Each row is where one point has got to under a steady rotation. How many steps took it there?
The counts run from 0 to 153.
[159 113 131 110 143 138 111 158 103  91  95  95  93 160 141 118  94 137
 108 149 128  72 114  78 102 130 139 149 130 148 124 161 134  80 107 172
 121 124 100 112  91 122  97 143 122  93 119 140 146 127 181 118 128 131
 116 106  98 122  84 173 133 145  86 137 120 134 149 119 116 169 132 160
 106 139 107  92 151 173 170 163  65 144 154] : 62
[159 107 136  90 111 116 120 140  85 128 108  84  88 137 119 138 124 158
 124 124 111  86 138  75 135 142 117 176 131 144 111 188 119 116  96 126
 103  96 138 105 102 156  88 175 121 103 108 117 119 146 169 126 136 117
 125 129  92 115  82 127 170 125  60 118 128 184 111  69 123 174 126 148
 127 142 111 110 145 145 167 139 118 128 111] : 150
[160  96 133 102 120  78 108 134 101 100  92  68 138 127 132 102 125 139
  93  82 149 101  86  95 145 187  98 171 145 127 114 191 116  87 107 127
 138 136 129 119 130 142 102 151 121  64 131 125 112 133 149 127 135 110
 112 121  97  84 115 147 171 132  77 111 127 131  86 104  78 146 118 156
 105 147 106 139 126 160 104 149  92 121 123] : 91
[158  91 162 116 103 123 113 135 109  79 111  76 143 142 123 116 108 151
 110 110 154  62  98  94 137 157 139 159 137 165 131 120 146  70 125 151
 147 122 109 118  86  90 121 141 147 113 149 126 153 132 169 114 109 133
  98 104 118 104 139 174 147 135 110 156 142 119 155 147 122 164 120 195
  90 157 115  98 132 119 124 136  59 131 103] : 9
[149 115 120 114 126 122 113 153 105  86 125  86 108 122 130 108 131 134
 100 174 133  92 102  70 117 129 162 161 125 153 143 159 136  76  81 141
 121 126 103 111  88 137  77 145 120 121  99 142 171 137 174 137 110 122
 142 126  90 141  90 140 133 155  89 139 113 147 154 105 124 189 159 177
 126 156  93 104 123 136 142 157  62 124 137] : 105
[177 103 160 108 100 108 129 122  90  93 138  84 161 104 129 117 118 148
 116 114 172  75 102  89 121 154 146 172 141 157 129 119 154  82  77 142
 164 118 115 128 117 124  98 134 153 126 119 132 155 126 155 113 108 122
 129 118 127 108 142 139 169 140 120 136 153 128 127 117 119 182 167 193
 100 134 104 127 112 135 125 140  68  93 132] : 52
[143 101 123 103  77 102 111 137  82  82  84  77 133 126 109  90 111 110
 131  97 145 106 106  41 131 147 112 163 131 147  93 148 145  90  93 143
 119 137 114 114 116 101  96 147 107  77 147 149 130 107 167 100 118 101
 124 113  86 107 106 134 157 118 109 132 126 152 126 112 100 149 114 121
 102 177 135 143 104 117 126 174  92 127 115] : 129
[175  98 106 135 137 141 115 136 101 134  95  98 109 124 102 111 138 179
 108 130 162  97 130  46 103 163 139 178 164 147 101 149 136  87  85 157
 130 119 113 128 113 124 113 116 114 109 111 126 113 144 162  85 104 129
  81 106  87 108 109 142 151 133 107 146 176 124 101 111 135 142 136 129
 106 140 128 110 112 136 146 166  93 123 101] : 84
[145  78 115 125 127 153 103 145 112  79  79  79 134 145 124 130 127 154
 154 150 137  90 128  93 131 172 129 140 135 110  93 153 120  89  89 165
 110 125 114 130  81 128 107 154 130 136 121 121 139 120 154 117 104 126
 126 129  83 113  95 160 166  94  70 146 144 143 107  94 129 127  84 164
  69 117 130  98 142 161 157 175  78 144 113] : 24
[144 118 124 141 116 145 118 155 120 116 122 107 141 118 147  82 142 130
  87 113 155 124 105  33 126 162 132 195 164 169 102 159 124  95  75 166
 149 130 130 138 121 125  97 132 117  99 129 110 106 125 174  97  99 138
 119  63 109 113  85 118 161 155  94 113 167 154 104 103 113 134 121 139
 119 155 143 121 116 156 121 149 112 121 147] : 37
[169 110 103 109 147 104 102 125  90 123  94  71 113 111 116 111 128 156
  97 120 128  87  92  66 130 161  95 190 157 124 106 180 106  98  92 149
 129 141 126 107 116 152  97 115 115  74 116 137 108 130 157 110 131 110
 116 123  80 104 107 116 162 127  88 124 154 137  82  94 103 134 140 124
 129 156 111 154 126 173 115 178 106 140 119] : 0
[141 133 102 132 135 127 112 136 101 125 111  81 120 132 118  99 106 136
  76 137 127  97 120  53 141 139 110 190  89 179 120 161  98  89  89 137
 147 125  98  96 110  98 120 134 115 116 152 132 110 137 181 103 142 117
  86  73 116 118 126 105 177 156 113 146 137 164 116 113 105 150 154  98
 126 176 125 120 123 157 137 157  87 140 158] : 123
[159 124 134 101 107 103 113 137 113  98 149  80 142 109 166 103 125 134
  85 117 125 102 113  85 160 144 113 193 110 172 114 149 137  79 110 128
 148 134 104 124 131  97 110 162 118 121 152  98 107 122 169 143 135 133
 135  62 117 130 107 108 168 147  91 112 125 164 125  94  89 176 110 106
  97 176 122  93 110 144 135 148  91 128 148] : 75
[144  93 128 106 119 109 112 135  84  81  84  58 156 147 128 113  85 136
  98 123 138  78  94 122 137 165 114 138 102 152 136 166 124  66 100 125
 142 140 120 103  98  96 117 129 137 102 157 139 156 127 171 122 142 121
 101 129 109 101 150 172 182 104 125 163 115 133 125 122 106 156 118 166
  96 148  75 147 135 138 118 156  56 112 145] : 93
[155  49 126 135 124 142 113 148 135  80 108 108 107 118 145  89 131 153
 118 143 164 112 108  63 137 150 140 160 128 143 131 152 154  90  56 141
 140 101 113 160 100 140 102 152 125 140 131 128 147 172 145 107 107 141
 120 142  98 115 107 141 173 132  68 163 107 149 123 119 102 157 116 170
  95 152 126  98 120 150 164 154  79 135 141] : 68
[139 128 105 101 123 132 110 167 110  98 128  77 102 146 152 111 120 124
 124 162 126 102  82  83 118 139 152 142 124 160 150 174 134  97  90 157
 107 144 115 108  91 131  76 146 120 110 105 120 163 134 177 143 107 122
 135 132 114 148  80 157 144 132  95 117 122 160 138  92 126 168 131 203
 121 158  86 123 149 131 166 149  75 129 124] : 104
[166 117  91 140 151 148 130 158 133 127 156 115 125 116 153 103 103 174
  60 148 154  96  89  69 130 166 139 188 148 170 134 191 118  93  67 145
 136 149 103 133 130 123 116 123 105 129 101  98 119 131 167 127 108 156
  93  97  98 132 102 125 175 148 100 127 138 134 107 108 123 164 131 123
 104 138  81 118 132 146 158 158  86 127 149] : 121
[150  96 120  84 113 101 108 137  83 100  95  85 120 151 119  92  84 139
 105 119 148  91 127  82  97 160 137 166 115 149 121 170 164  81 117 108
 108 146 113 110 134  99 121 124  90  94 130 139 145 121 162 129 124 113
  89 139 101 111 127 157 157 107 122 151 107 144 124 105 109 192 110 133
 100 160  89 130 117 130 154 186  72 127 104] : 45
[152 100 138  78 121 105 133 121  89 107 114  72 151 123 126 127  87 171
 106 130 168  67 114 109 101 161 144 155 113 158 135 162 154  88 115  96
 132 132 119 108 129  98 118 134 124  97 129 122 143 121 146 144 123 120
  89 118 109 104 131 144 179 110 127 148 114 137 122 101 127 207 137 166
 105 151  68 130 131 118 161 169  62 108  93] : 136
[142 138 138 103 130 133 106 157  90 110 105  53 102 142 134 150 123 154
 133 126  99  83 107  66 138 138 105 170 138 166 137 150 100 108 105 164
 122 113 149 107  74 131  80 156 160  92 132 115 122 136 186 127 129 101
 133 109 129 112 106 137 149 130  91 117 182 168 109  86 140 124 126 166
 135 157 126 126 159 140 147 108 120 125  97] : 102
[162  89 134 137 119 148 110 146 108  91 145  65 112 117 169 101 126 145
 109 122 126  81  97  61 179 131 121 186 118 156 129 119 136  53 109 171
 132 124 107 123 100 129 121 151 133 124 166 116 123 133 164 128 122 160
 135  93 128 120 142 120 174 138  84 139 142 175 133 116  96 143 120 131
 105 185 123 102 109 127 112 133  89 123 134] : 117
[159  69 114 129 122 167 117 138 114 103 120  99 123 127 146 104 113 154
 134 151 164 112 116  76 119 153 144 138 141 134 124 180 149 106  57 164
 120 115 120 155 111 145 101 158 119 135 106 115 146 156 138 115 106 142
 132 154  96 118  85 165 184 113  74 137 113 152 110 100 118 160 108 170
  99 131 107 110 140 156 160 174  77 126 144] : 67
[124 131 128 101 117 142 113 173 108  94 111  57  97 152 147 139 110 132
 120 148 119 102  93  78 133 158 129 149 145 173 158 173 110 119  95 162
 109 130 144 108  81 129  74 154 133  94 126 111 139 138 195 124 106 107
 132 120 104 124  82 143 154 126 101 101 144 174 111  84 127 145 113 187
 125 158  96 127 172 130 144 121  87 134 120] : 103
[142  95 124  94  99  92 123 139  84 114 123  70 146 125 148 106  93 150
 102 119 157  91 113 101 122 160 123 162  98 172 142 171 156  95 102 102
 119 134 138  95 125 105 102 150 111  79 149 118 146 134 153 138 138 108
  92 138 127 111 148 152 184 108 115 131  99 151 109  97 111 187 121 159
 121 171  77 147 122 112 149 153  86 111  98] : 135
[145 112 125  99 110 136 128 152 112 120  98  85 109 153 143 132 107 146
 120 149 116 100 125  82 108 139 120 152 115 150 119 200 126 131  94 122
  98 121 126 118 106 144  83 172 118  88 106 114 125 133 163 132 134 123
 113 130  99 113  50 143 155 118  68 122  99 177 110  73 111 178 115 159
 112 139 111 110 154 164 185 163 106 146 113] : 151
[176 115 155 112 128 120 118 152  97  92 141  86  98 111 113 104 112 166
  82 146 112  97  86  79 122 123 132 182 132 192 150 152 120  77  90 147
 149 118  96 121 102 125  88 158 132 109 119 137 150 145 161 111 141 137
 127 103 112 120 112 128 147 165  93 154 139 150 151 129 117 177 172 155
 109 151  93 116 126 161 150 118  71 131 143] : 15
[183 101 154 118 134 117 104 130 108 128 111  77 137 136 129 138 107 189
  87  98 151  57 134 103 118 165 112 171 145 157 121 155 111  72 110 139
 167 112 106 116 115 139 120 120 162  86 132 113 122 141 159 114 128 130
  77  86 119  99 128 148 153 137  96 136 152 127 102 107 116 160 156 180
 105 133 105 115 143 173 130 135 101 114 118] : 138
[147 139 119 116 118 173 136 130  91 119 144  74 163 148 161 132 113 150
 122 139 163  66 125  77 125 152 140 164 124 154  95 118 131  84  68 158
 133 154 119 112 123 103 118 121 131 146 105  87 123 113 185 128  94 142
 103  93 123 116 125 130 169 132 114 120 183 153 107  83 139 181 125 142
 128 126 106 115 132 136 148 175  98 104 160] : 35
[154 103 139  99  95 115 136 130  95  93  95  79 138 131 104 124 121 123
 140 125 124 100 137  49 127 130 110 173 112 135  98 150 139 103  89 124
 137 107 111 118  87 108  75 166 139 126 139 135 134 133 181 113 121  97
 139 111  96 116  86 106 150 127  77 144 123 176 128  79 113 171 133 153
  96 131 156 107 129 156 160 164  90 131 127] : 22
[151  82 111 126 123 153 113 150 122 116  93 110 105 172 131 109 108 130
 124 153 137  74 134  97 127 127 161 128 104 131 110 152 128  76  75 153
 127 121 103 121  90 136 114 145 117 130 134 114 147 166 164 141 103 139
 102 142 101 114 136 175 176 127  75 156  96 156 134 108 115 158 107 169
 110 138 118  90 151 139 173 168  80 123 161] : 110
[167  94 112 109 132 113 105 142  88 124  97  73  87 139  94 106 141 151
  97 111 154  79 105  70 138 169 129 176 161 141 110 164 103  84  79 155
 113 128 139 115 115 150  99 112  83 100 123 103 124 154 160 128  93 131
 105 142  86 127 130 150 177 141  78 126 182 155 104  86 130 147 118 115
 132 157  96 120 121 102 114 150 120 124 124] : 42
[157  88 133 112 106 145 131 136 109  86 115  77 158 141 160 131 103 168
 136 124 136  94 134  77 141 173 127 147 138 149  88 158 147 101  92 150
 116 119 128 144 102 102 110 175 140 131 118  93  91 134 161 114 122 145
 123 103  98  96  72 147 177  84  81 130 133 152  99  94 116 148  86 133
  77 127 130  99 140 157 155 177  99 136 107] : 114
[138 126 106 135 104 164 114 146  87 124 116  92 114 147 139  81 116 119
  85 109 129  93  93  41 145 140 120 183 121 178 120 151 113  88  73 167
 130 137 125 105 124 129 102 146 102 104 159 115 115 150 168 101 119 140
 111 112 117 119 124 131 175 152  86 132 155 175 109 128 104 130 129 114
 154 170 115 137 129 119 119 146 112 105 183] : 80
[178 125 155 104 127 136 107 140  89 106 113  71 101 124 120 152 141 161
 127 123 123  63 111  67 130 136 116 182 152 178 136 129 116  94 114 166
 146 105 130  97  74 125  97 149 169 103 119 126 128 131 179 107 117 121
 113  93 124 113 125 131 144 147  95 134 188 161 130 115 138 145 143 166
 121 150 123 106 132 147 132 101 102 132  96] : 101
[163 140  97 114 138 157 130 140 101 112 152  90 152 129 159 108  93 187
  96 154 138  93 105  89 140 174 128 167 133 179 125 170 120  94  68 140
 110 156 127 109 127 107 127 138 109 148  88  91 138 121 158 139 110 152
 116 115 113 125 100 120 190 106 107 115 160 158  99  84 138 177 122 128
 118 141  62 108 116 129 157 153  83 109 122] : 120
[153 107 117  77 117 103 117 121  84 109 111  61 141 140 121 120 126 131
 144 143 165  69 115  85 125 158 143 151 122 131 116 143 150  72 109 133
 118 158 123  92 112 119 104 103 102 107 117 125 146 109 176 144  96 114
 103 151 112 121 156 141 156 112 104 110 143 136 106  77 126 186 121 156
 117 168 102 118 122 108 132 179  88 125  95] : 88
[155  82 118 116 132 142 102 149 143 123 144  96 120 141 176 122 126 164
  95 144 167  86 109  95 164 175 138 176 130 149 117 158 125  75  92 151
 122 136 117 132 112 124 133 151 119 137 125  68 115 146 155 149 103 160
  98  99 124 138 105 153 170 131  71 120 131 145 118  77 123 159  93 152
  96 158 102  71 139 120 140 148  88 131 119] : 73
